128 stands for zero in the data rows.
Some points, one per row:
< 86  97 100 142 255 121 171 104>
<107 119 104 120  87 222 102 185>
<137  90  95 120 178 155 137 109>
<238 139 102 114  91 118  98 109>
<218 126 127 116  84 127  99 141>
<212 169 118 115  87 106 106 105>
< 81 118 100 126 177 113 169 108>
<114 114  99 115  88 155 167 147>
< 63  83 125 113  86 138 156 182>
< 77 120 190 143  96  76 107 136>
< 75 119 116 125  93 127 168 137>
<214 128 152 124  87  83  99 107>
< 59 125 102 125  97 141 123 152>
< 71 104 113 118  89 162 147 163>
<173 108 150 117 127  83 106 106>
< 50 110 149 141 138  70 149 106>
<255 159  96 128 120 124 104 106>
<103 119 134 112 152 131 146 140>
< 74 113 184 125 149 111 141 107>
<110  91 188 146  87 108 100 187>
< 92 194  89 116  85 201 122 199>
< 77 104 149 147 219 102 177 103>
< 84 106 101 146 193 122 184 104>
<255 170 109 118  90  91 113 102>
<115 112 163 114  97  93 165 131>
< 84  94  97 127 175 121 159 120>
<134 165 101 123  87 187 122 145>
<200 105 191 146  87 106 106 105>
<204 153 150 119  88  91 102 108>
<197 132 168 134  85 125 107 115>
< 81 133 113 142 123 109 154 102>
<103 131 182 137 132 112 101 157>
<124 109 181 150  86  99  95 105>
<170 195 118 115  88  98 116 101>
<138 136  98 154 108  95 129 109>
<135 156 141 152  87  95 108 103>
< 74 140  97 144 239 210 133 129>
<171 196  95 111  87 122 118 107>
<251 189 107 112  88 129 112 105>
<139 125 190 132  86 110  89 103>
< 65 111 158 122 168 111 178 115>
< 59 124  99 119 245 216 114 166>
Then 10 other points, each followed by its number:
< 52 140  97 118  87 222 174 165> 0
< 82 164 116 124  87  75 125 145> 1
< 80 124 103 117 255 197 152 107> 2
<115 147 127 157  85  94 110 107> 3
<255 136 122 114  86 124 101 108> 4
< 57 111 109 115  88 214 180 192> 5
<117 120 170 149  85  97 113 109> 6
<187 147  96 144  89 190  98 144> 7
<127 210 101 102  88 154 102 167> 8
<127 162  95 125  87 126 109 137> 9
Which of these numbered points is nearest to each point below, ignoring the 3 directions in which the first points spread most? Its number follows each.
<209 177 100 116  88  95 103 114> > 9
<145  87 189 159  91  97  97 106> > 7
< 79 164  95 139  90  94 144 116> > 1
<225 223 104 112  87 110  91 113> > 8
<168  97 169 148  87 109 111 106> > 7
<162 123 151 140  85  86 103 105> > 6
<221 170  99 117  89  85 103 108> > 9
<255 112 148 119  87 100 110 102> > 4
<255 143 132 113  87 109 100 111> > 4
< 67 134 166 113 153  88 164 102> > 8
< 93 181  98 126  88 126 144 128> > 1
< 91 160  96 123  99 173 173 130> > 0
< 60 107 139 113  86 179 126 211> > 4
< 77 103  96 141  94 217 129 189> > 7
< 67 122 112 128 142 166 189 129> > 0
< 87  95 160 145  91 130  99 186> > 7
< 74 175 149 150  86  96 113 108> > 3
< 72 131 108 115  85 188 149 157> > 0
<101 119  96 154 161 116 156 104> > 3
<255 129 132 116 137 117 105 103> > 4
<139 125 177 135  87 101 107 104> > 6
< 85 106 156 145 141  94 126 126> > 6
< 81  90 126 116 177 182 145 171> > 4
<193 165  95 113  86 107  99 121> > 9
< 84 101  98 117  91 177 182 177> > 5
< 66  84 112 160 141  80 160 101> > 3
<223 209 102 116  89  85 111 104> > 1
< 70 123 118 117  87 125 127 176> > 9
< 75 158 103 117  88 186 152 185> > 0
< 98 105 207 129 142 103 131 107> > 2
< 97 153  97 117  85 159 118 155> > 9
< 96 112 215 140 172  91 107 107> > 2
<109 162  98 140  85 112 142 118> > 3
< 98 144 101 137 178 177 171 116> > 0
< 64 118  98 119 137 138 182 134> > 0
<183 103 158 150 103 120 103 139> > 7
<111 158  92 123  86 196 162 171> > 0
<111 112 198 122 227  92 107 104> > 2
<117 154 158 145  86  79  99 108> > 3
<255 108 159 123 109 101  99 104> > 4
<104 112 155 139 158  88 134 109> > 6
<232 113  97 128 167 102 118 102> > 4
<136 129 194 142 166 114 103 103> > 2
< 85  90 208 134 184 114  98 101> > 2
<125  86  92 148 146 197 109 165> > 7
< 71 117 125 142 191  88 160 105> > 9
< 75 129 129 127  88 105 153 137> > 9
